128 stands for zero in the data rows.
A hidden rule labels the rows of this table. It goes by one to three of the table's principal directions, not those with the most spread.
[137 163 118 140 154  98 135 133 150 137 126 128  84 127 160 174 143 161 129  73 147 149 142  99 134 170 101 104 149 132  37 118  96 130 140  79 109 137 107 143 172 145  82 154 104 128 140 134] 2
[115 127 144 147 152 108 146 117 133  96 117 100 147 181 101 113 179 145 108 114 114 123 164  91 124 124 127 157 102 130 143 154 158 150  93 126  78 140 151 125 147 131  91 125 125 107 150 161] 6
[131 162  95 109 127 111 122 128 143 150 141 140 112 116 149 155 134 134 156 119 121 127 121 135 120 178  91 108 141 108  93 133  86 135 152 111 153 143 116 134 147 148 111 163 111 137 121 131] 1
[153 102 135 126 136 136 136 122  94 123 107 132  98 102 109 136 106 126  74 125 157 148 128 126 142 106 152 127 116 142 144 125 155 140 127 124 106 103 145 129 138 109 124 125 153 113 126 119] 2
[100 133 171  95 130 176 118 165  77 164  82 103 150 116 146 143 113 109 114 173 134 177 151 154 102  93 194 135 146 151 140 104 155 116 166 118 139  96 103 108  78  71 175 104  96 131 120 116] 2
[113 132 145 122 123 158 108 108 118 135 138 103 181 128 117  99 136 120 131 143 115 124 128 132 136 114 133 155 117 131 159 135 148 141 104 135 126 128 125 117  72 123 169 101 119 117 126 114] 1
[172 100  99 143 103 114 137  94 124 107 152 155 109 113 105  95  99 108 108  96 157  83 104 124 161 130  81 124 102 103 145 133 135 129  94 148 119 127 162 126 153 151 120 133 171 126 116 105] 6
[133 133 113 134 134 149 111 112 136 139 130 152 125 111 140 119 100 122 149 120 140 126 119 130 139 140 129 101 141 124 116 125 109 130 137 120 130 120 106 129 113 135 143 121 119 125 115 118] 3
[110  79 149 103 121 135 154 138  96 140 133  95 150 114  85  97 134 150  53 164 133 116 151 139 122  85 129 219  67 138 185 132 198 132  75 162 109 138 157 101 102 114 128 105 157 104 157  83] 1
[111 103 195 174 160  92 156 137 130  55 151  68 170 179  92 108 184 140  72 128  89 151 140  80 134  72 144 173 103 155 161 150 204 115  79 154  71 130 152 135 128 132 113  99 121 101 158 175] 1
[ 93 108 179 138 157 179 133 165 150  84 111 133 183 126 148 157 115 129 160 155 104 167 117 124 122  92 242  99 168 164 178 125 130 124 169 136 133 110  95 148  76 112 176  64  83 121 154 173] 1
[158 163 118 137  57  94 120  92 113 123 158 117 140 159 100  88 182 111 141 142 104  89  99 128 124 143  76 147  90  95 153 152 137 126  46 157 137 121 193 111 143 121 117 155 161 134 115 130] 5
[124 157 156 146 178 125 125 158 135 120 103 133 107 136 181 201 127 135 139  96 135 194 137  92 127 141 171  70 184 155  56 115 102 117 179  79 120 109  88 148 156 133 125 129  69 131 137 173] 1
[108 120 126 145 134  81 118 161 157 116 203 140 102  94 124 109 129 159 120 184  82 139 107 139 112 129 103 157 123 120 129 137 126  74 148 187 146 148  93 129 110 162 121 129 129 132 127 135] 2
[146 161 122 142 143 113 125  86 134 132 124 128 125 154 137 118 154 123 127  80 146 122 126  87 143 160  77 110 121 115  86 154 124 145  89 101  94 126 139 125 156 152 106 148 114 102 122 133] 3
[111  95 139 129 155 152 121 150 139 114 128 141 138 107 144 145  85 115 138 139 126 144 120 140 131 102 174 105 160 152 141 112 119 117 185 136 152 128  94 144 113 138 164 105 122 144 118 137] 1
[127 141 125 135 139 120 114 114 148 103 158 132 159 130 161 142 120  90 164  94 122 122 104 115 140 147 105  83 162 125 107 131  97 127 159 124 157 138 112 146 145 174 156 136 107 154  95 151] 2
[113 137 119 107 104 119 134 140 122 138 141 121 136 119 119 120 141 135 135 166 107 123 132 154 101 137 126 144 115 120 151 128 130 128 129 148 146 133 133 118 119 112 117 141 131 139 122 120] 7
[103 135 114 111 161 119 136 157 167 156 126 136  91  98 161 163 118 163 138 123 133 144 132 140 111 154 120 113 153 140  69 117  91 118 182 105 144 151  80 146 144 143  99 149 111 132 129 118] 7
[167 148  85 115 132  97 139 108  97 161  79 126  46 139 118 153 135 136  93  74 174 125 172 122 131 163  81 119 117 116  62 115 114 163 137  71 101 130 154 128 206 110  57 192 159 134 117 114] 1
[104 137 181 167 170 136 125 137 125 100 113  95 167 182 145 134 152 117 125 107 119 161 158  81 133 102 172 124 140 147  99 125 158 108 116 110  96 114 111 128 135 126 137 100  84 123 137 172] 3
[109 149 125 124 125 155 100 147 150 138 154 149 160 103 181 158  93 109 196 137 113 143 102 146 126 146 154  81 179 131 105 105  80 106 177 124 185 126  78 137 100 145 181 113  83 162 111 132] 8
[102 125 135 134 148 121 136 124 145 115 131 102 152 155 124 108 151 134 125 107 125 106 160 112 127 129 115 156 114 124 117 133 138 131 121 126 110 154 120 128 138 143 110 122 124 130 129 135] 2
[123 111 194 157 135 113 150 134 116  76 101  61 163 202 103 126 191 120  90 103 116 127 152  90 135  71 160 170 111 152 144 132 183 125  87 124  93 130 173 138 155 110 122 106 145 128 150 172] 5
[163 136  83 148 117  84 113 104 148 117 176 162  86 109 132 125 107 110 147 112 121 114  86 134 141 157  66  82 142 110 102 132  91 117 143 141 155 134 131 145 168 168 114 173 152 150  90 133] 1
[161 170 112 144 115  97 122 102 137 129 136 145 104 147 145 131 148 111 150  97 131 125  97 106 135 164  72  85 139 106  86 147 103 122 107 113 126 118 145 132 165 147 110 164 120 121 113 143] 6
[105 110  79  85 129  91 155 137 126 158 148 120 102 107  95 101 135 159  87 154 125  93 169 158 100 156  62 192  75 101 140 137 141 142 133 152 128 173 133 108 151 140  66 171 156 127 125  89] 6
[130 131 113 165 154 132 115 112 191 111 162 174 142 134 167 136 107 122 185  89 126 111  90  96 155 157 116  77 154 117  87 141  82 105 122 126 146 140  99 148 150 195 140 117 101 127 130 151] 6
[147 162 137 134 101 140 117 123 115 124 100 134 139 160 139 140 144 100 168 128 120 137 113 126 124 132 151  89 150 121 135 130 113 130 124 114 137 101 148 128 126 101 146 130 112 134 125 157] 8
[183 162  94 129  70 111 124  65 114 134 145 133 132 143 110  99 152 101 136  85 145  76  97 117 157 166  48 124  93  81 126 149 122 148  47 121 126 123 191 117 156 140 116 158 156 119 116 110] 1
[ 85 100  93  64 117 113 152 167 127 168 147 112 120  84 119 116 112 150 103 166 128  93 165 187  91 138  87 194 102 116 141 109 128 128 176 155 164 180 108 113 122 132 105 151 152 156 119  69] 8
[ 81 110 132  75 124 169 120 182 134 177 150 126 162  63 158 151  79 128 145 192 107 148 110 193 104 113 158 142 151 141 145  97 117  98 190 147 203 141  73 125  63 123 187 110 100 148 125  87] 6
[141 114 103 134 152 117 129 113 146 126 128 149  90 114 127 123 109 133 116  98 150 113 127 119 144 143 100 117 127 118 103 134 112 130 146 120 118 141 118 141 157 156 105 142 147 121 118 125] 1
[160 144 103 155 114  86 137 107 142 123 123 132  76 158 115 136 162 156 127  85 140 105 138 105 137 153  93 128 114 123  83 129 108 142  88 105 106 138 163 137 191 133  68 161 163 136 141 134] 2
[155 120 137 155 111 118 129 109 101  99 121 134 120 154  95  91 136 111 108 135 128 124 127 112 136 106 128 130 109 120 167 143 160 127  90 150  92 102 164 114 127 110 126 121 147 113 127 142] 3
[121 122 141 152 142 139 118 124 161 114 152 134 145 120 139 130 125 143 144 121 119 130 106 113 144 124 147 123 135 139 118 131 120 115 112 132 131 132 110 142 116 152 143 103 120 122 140 136] 8
[155 127 101 132 138 132 131 104 121 135 109 163 102 126 140 134  97 109 129  91 165 123 125 114 142 149 110  84 134 120 104 130 114 142 126 107 117 114 135 126 165 140 115 146 128 122 114 120] 6
[112 129 120  88 111 148 125 153 123 152 106 127 121 101 147 153 114 118 146 145 137 119 133 168 107 135 159 124 142 126 124 106  98 124 185 123 180 135 115 135 139 109 137 139 142 166 104 119] 1
[119 160 100 171 178  82 126 133 236 102 159 158  77 131 179 179 148 179 193  63 117 125 110  92 136 192 105  68 179 133  16 132  36 115 177  91 138 172  74 185 195 198  68 155 109 146 134 176] 5
[134 125 118 136 131  96 147 110 139 120 125 115 106 152 110 109 161 149 102  91 146  93 152 104 133 141  83 160  96 117 105 141 135 140  93 122  95 152 152 127 172 145  77 145 156 120 136 123] 5
[139 134  94 100 114 139 120 138 124 163 130 165 106  89 157 150  82 110 151 132 146 127 108 157 125 154 112  93 150 113 109 112  91 119 167 123 172 124 110 125 133 136 144 147 120 145 110 103] 6
[125 153 117 146 137 108 115 109 145 120 147 126 139 159 136 116 150 124 154 105 115 115 135 104 132 154  89 123 132 114 102 141 112 130 117 122 120 144 122 127 140 157 120 139 112 132 122 145] 1
[ 90  96 170 138 165 154 145 176 148  91 102 116 152 139 150 167 120 142 135 119 129 145 158 116 124  95 218 129 158 162 130 103 126 119 178 119 127 136  96 148 126 123 143  79 107 147 154 160] 7
[130 149 147 159 131 114 122 106 116 112 147  97 163 170 117 104 161 121 118 106 114 131 143  92 144 124 103 148 110 120 118 137 160 126  72 124  93 124 140 115 122 134 127 119 106 114 137 140] 4
[130 155 112  96 101 144 116 136  95 160 107 147 124 117 130 130 119 112 151 177 118 147 125 160  99 144 140 109 137 115 158 131 117 137 150 133 147 104 129 107  98  91 144 143 111 128 116 123] 7
[131 140 159 153 124 157 114 106 115 124 110 109 174 171 121 119 148 121 140 121 120 140 131 104 143 103 157 131 127 144 141 131 153 140  70 112 103 106 145 119  96 107 158  97 109 110 151 137] 1
[157 174  91 132 111 120  99  97 138 139 146 166 104 109 144 131 122 117 173 123 125 129  92 131 133 179  98  72 147 104 107 142  79 136 137 120 146 114 122 134 133 140 126 158 120 130  99 138] 8
[110 129 107 138 180 111 131 141 183 149 135 142  81 112 151 146 121 176 133 103 135 136 138 117 129 156 104 122 143 133  52 125  94 114 159 102 119 160  77 148 151 163  84 143 115 117 141 124] 2
[145 150 138 157 144 122 119 108 126 119 124 134 120 150 133 120 138 117 127 107 131 145 121  96 142 135 120 102 131 120 102 144 135 118 105 115 100 107 128 127 141 132 120 132 109 105 123 152] 4
[141 141 134 139 117 115 124 110 106 117 150 114 150 136 124 118 133 110 118 115 126 133 125 114 138 127 101 126 123 127 130 128 148 134  98 130 114 116 142 116 121 132 140 129 116 128 120 122] 3
[146 137 115 122 106 139 103 125 105 144 151 150 136  99 151 135  81  88 149 133 132 139  99 147 138 131 113  92 156 123 125 108 112 116 150 132 164 109 115 120 104 134 180 130 113 150 101 107] 8
[132 100 149 130 149 138 135 109  91 133  93  98 141 163  94 102 134 112  74 125 140 135 154 113 136  84 125 159 101 143 154 138 187 146  91 122  87 118 157 112 125 110 132 123 143  99 135 120] 1
[130 121 182 127  85 157 121 112  63  95 120  76 215 168  86  86 159  80 106 160 106 124 134 127 133  72 167 173  96 128 226 137 200 140  70 159 114  96 183 101  74  83 187  85 133 123 127 141] 7
[118 139 115 123 135 143 113 139 153 157 124 132 112 106 161 157 103 132 163 115 134 135 122 151 128 139 138  99 164 139  73  96  86 117 173  98 164 137  88 148 131 128 134 137 121 156 113 115] 3
[119 106 119 113 158 111 151 151 158 138 125 124  75  85 136 163 118 168  95 113 147 135 129 141 123 133 129 133 130 147  83 115 113 123 169 112 137 151 107 157 168 139  82 149 152 132 130 113] 3
[137 127 160 163 127 136 117 102 124  88 119 114 153 163 100 102 156 117 131 141 104 139 113 109 135  95 167 120 124 144 174 150 155 138  93 141 100 103 154 135 108 107 142 107 138 111 128 166] 3
[109 135 162 111 123 165 128 141 102 123  88 103 170 148 120 139 153 127 131 155 116 147 151 131 114 109 198 145 126 139 174 130 147 149 128 121 121 111 138 121  94  84 150  99 111 122 145 150] 6
Here are more rows. What is the label of each one?
[134 120 151 111  90 141 123 109  81 112 116  83 182 155 105 107 146  75 114 129 126 103 133 140 132  94 132 154 112 128 181 125 162 147 110 139 143 122 175 118 122 106 168 123 158 153 100 127] -> 5
[134  95 144 121 141 148 122 104  82 142 109  99 133 124  93  92 117 118  59 125 155 125 154 124 148  88 123 180  90 135 151 128 184 142  99 128  94 121 144 110 109 114 143 113 158 106 122  96] -> 3
[116 131 120 129 127 153 121 149 156 122 157 179 160 107 157 143  93 120 187 167  98 145  87 140 121 143 161  80 158 120 159 135 100 107 148 154 164 115  98 128  89 145 167 106  78 122 140 145] -> 1
[ 96 122 115  75 151 119 155 174 150 170  96 120  67  84 137 172 140 184 102 152 138 139 151 163  88 148 144 153 123 140  96 122 103 132 192 111 149 159 104 146 161 113  69 162 148 131 135 113] -> 2
[134 140 139 146 142 141 112 113 141 129 143 143 136 116 132 116 125 128 137 145 113 153  90 118 139 128 132 105 134 127 133 151 132 114 109 135 120 108 113 131  95 135 146 116 104  92 132 138] -> 6
[110 129 139 138 133 104 147 147 159 114 138 118 119 137 127 130 160 160 127 136 112 125 129 122 112 130 133 145 119 133 117 135 128 113 120 139 122 144 127 138 146 132  92 131 132 126 143 143] -> 7
[131 130 128 126 110 108 129 135 100 123 143 120 131 134 110 114 134 120 115 154 110 136 136 137 116 119 111 143 119 123 156 128 150 127 122 150 122 122 142 110 112 115 131 134 127 132 127 125] -> 8
[113 123 153 162 127 122 137 138 163  87 161 116 164 147 120 113 151 149 146 132  95 123 117 112 135 112 144 144 126 133 147 133 140 110  98 149 114 138 124 137 100 137 130  93 113 120 160 148] -> 7
[131 148 160 138 113 118 119 114 110 116 135  83 163 164 105 108 178 121 115 137 100 133 126 115 132 108 116 162 111 127 150 144 162 130  84 134 111 124 156 120 103 115 143 120 126 114 137 144] -> 8
[141 153 115 136 132 123 119 119 139 131 126 139 109 127 145 144 128 130 147 100 137 132 125 118 137 155 116 100 145 120  89 125 100 131 140 104 126 127 117 137 143 136 118 140 117 132 123 136] -> 8
[111 122 152 123 106 126 127 149 102 128 125  91 149 150  95 110 160 141 110 175  96 132 154 142 110  95 150 190 103 132 172 124 165 123 108 150 123 131 146 111  94  93 136 111 139 132 149 130] -> 3
[118 128 113 148 144 145 130 129 181 118 150 170 143 114 167 135  91 140 181  94 141 117 111 114 144 153 124  86 163 129 100 119  87 121 140 119 128 139  84 138 108 167 142  99  89 127 143 118] -> 6
[164 177  90 155 122 112  96  88 161 130 169 166 134 143 165 137 121  94 196  78 119 114  77 102 161 184  56  60 161  90  74 144  71 117 116 108 154 131 119 139 147 188 147 154  94 130 112 149] -> 3
[130 111 115 115 154 163 117 129 140 164 106 154 100  85 168 154  66 118 133  94 177 131 119 140 145 130 137  91 161 143  73 100  95 121 177  94 152 128  86 143 139 143 149 126 130 140 106  94] -> 3
[159 152 153 173 130 101 129 114 117  82 125 132 123 176 122 124 164 108 126 114 115 149 113  80 139 127 132  97 128 116 129 156 145 114  91 132  92  95 159 129 158 127 115 131 112 106 133 188] -> 3
[ 90  98 108 101 143 130 133 166 147 153 138 135 118 102 133 136 102 156 130 158 120 121 153 160 106 126 130 160 132 137 129 110 113 121 176 142 155 164  92 126 113 140 127 125 132 147 139 102] -> 2
[149 137 109 140 117 140 117 112 140 127 134 163 118 113 133 127 109 134 154 117 138 121 108 124 146 148 128 103 136 116 128 130 103 133 118 124 124 118 124 130 113 134 136 117 123 119 138 124] -> 7
[118 115 125 102 149 150 116 115 122 152 127 117 141 102 135 119 105 111 109 117 147 120 130 139 140 125 108 141 126 127 121 128 130 135 153 120 141 142 108 129 116 146 153 128 133 125 104 102] -> 5
[112 116 152 133 174 132 147 136 151 102 115 119 129 124 140 156 142 152 106 101 141 142 139  97 134 130 165 127 128 146 111 139 130 136 140 111 106 135 115 149 155 145 105 114 118 112 142 154] -> 1
[122 138 131 132  82  95 138 150 123 101 172 118 146 132  97 110 161 149 138 184  75 128 121 147 103 125 124 160 112 119 189 134 144 123 106 176 130 130 150 115  89 109 122 122 126 134 151 137] -> 2
[138 145  96 129 126 128 102 131 152 148 163 177 107  86 169 148  81 117 175 132 125 139  85 144 132 159 106  70 170 121  93 118  75 106 169 130 172 124  88 136 120 159 155 141 105 145 106 118] -> 8
[123 136 125 121 139 135 118 142 127 124 115 131 132 134 149 159 118 106 154 124 122 140 135 134 123 136 154  98 157 128 117 117 103 127 180 114 156 128 112 140 145 128 140 137 114 154 112 157] -> 8
[149 131 107 135 145 127 127  99 124 140 114 155 101 129 124 115 114 126 119 110 151 131 126 112 138 143 100 104 125 123 117 144 127 145 114 116  98 116 131 121 138 136 112 142 127 101 123 119] -> 8
[ 91 137 123 114 130 125 130 169 143 130 137 127 144 133 141 150 135 151 162 156  98 135 157 143 100 142 150 142 144 128 133 115 106 127 167 133 147 150 100 125 109 127 127 120  98 150 148 140] -> 7
[141 161 164 133  80 120 134 127  92  97 136 104 164 146 106 126 177 123 126 165  95 153 111 124 113 118 157 133 115 130 188 143 161 139  78 149 113  90 175 114  97  83 138 116 114 117 142 153] -> 1
[116 119 122  91 124 141 131 135  98 162 104 121 117 113 100 110 133 141  94 174 130 129 153 153 107 122 134 174  95 119 165 139 152 141 129 140 122 129 136 106 106  99 120 133 144 108 133 107] -> 5
[144 132  96 126 107 100 135 111 114 116 152 145 126 134 113 102 127 119 124 118 134  98 139 120 130 155  72 137 107  97 147 140 129 142 111 147 112 136 149 107 138 148 113 141 132 129 123 118] -> 2
[123 115 118 145 154 122 136 114 157 111 142 141 136 135 144 123 115 131 134  80 150 106 135 100 146 142 101 118 133 129 101 131 117 134 124 120 110 148 113 134 148 172 120 119 119 127 130 123] -> 6
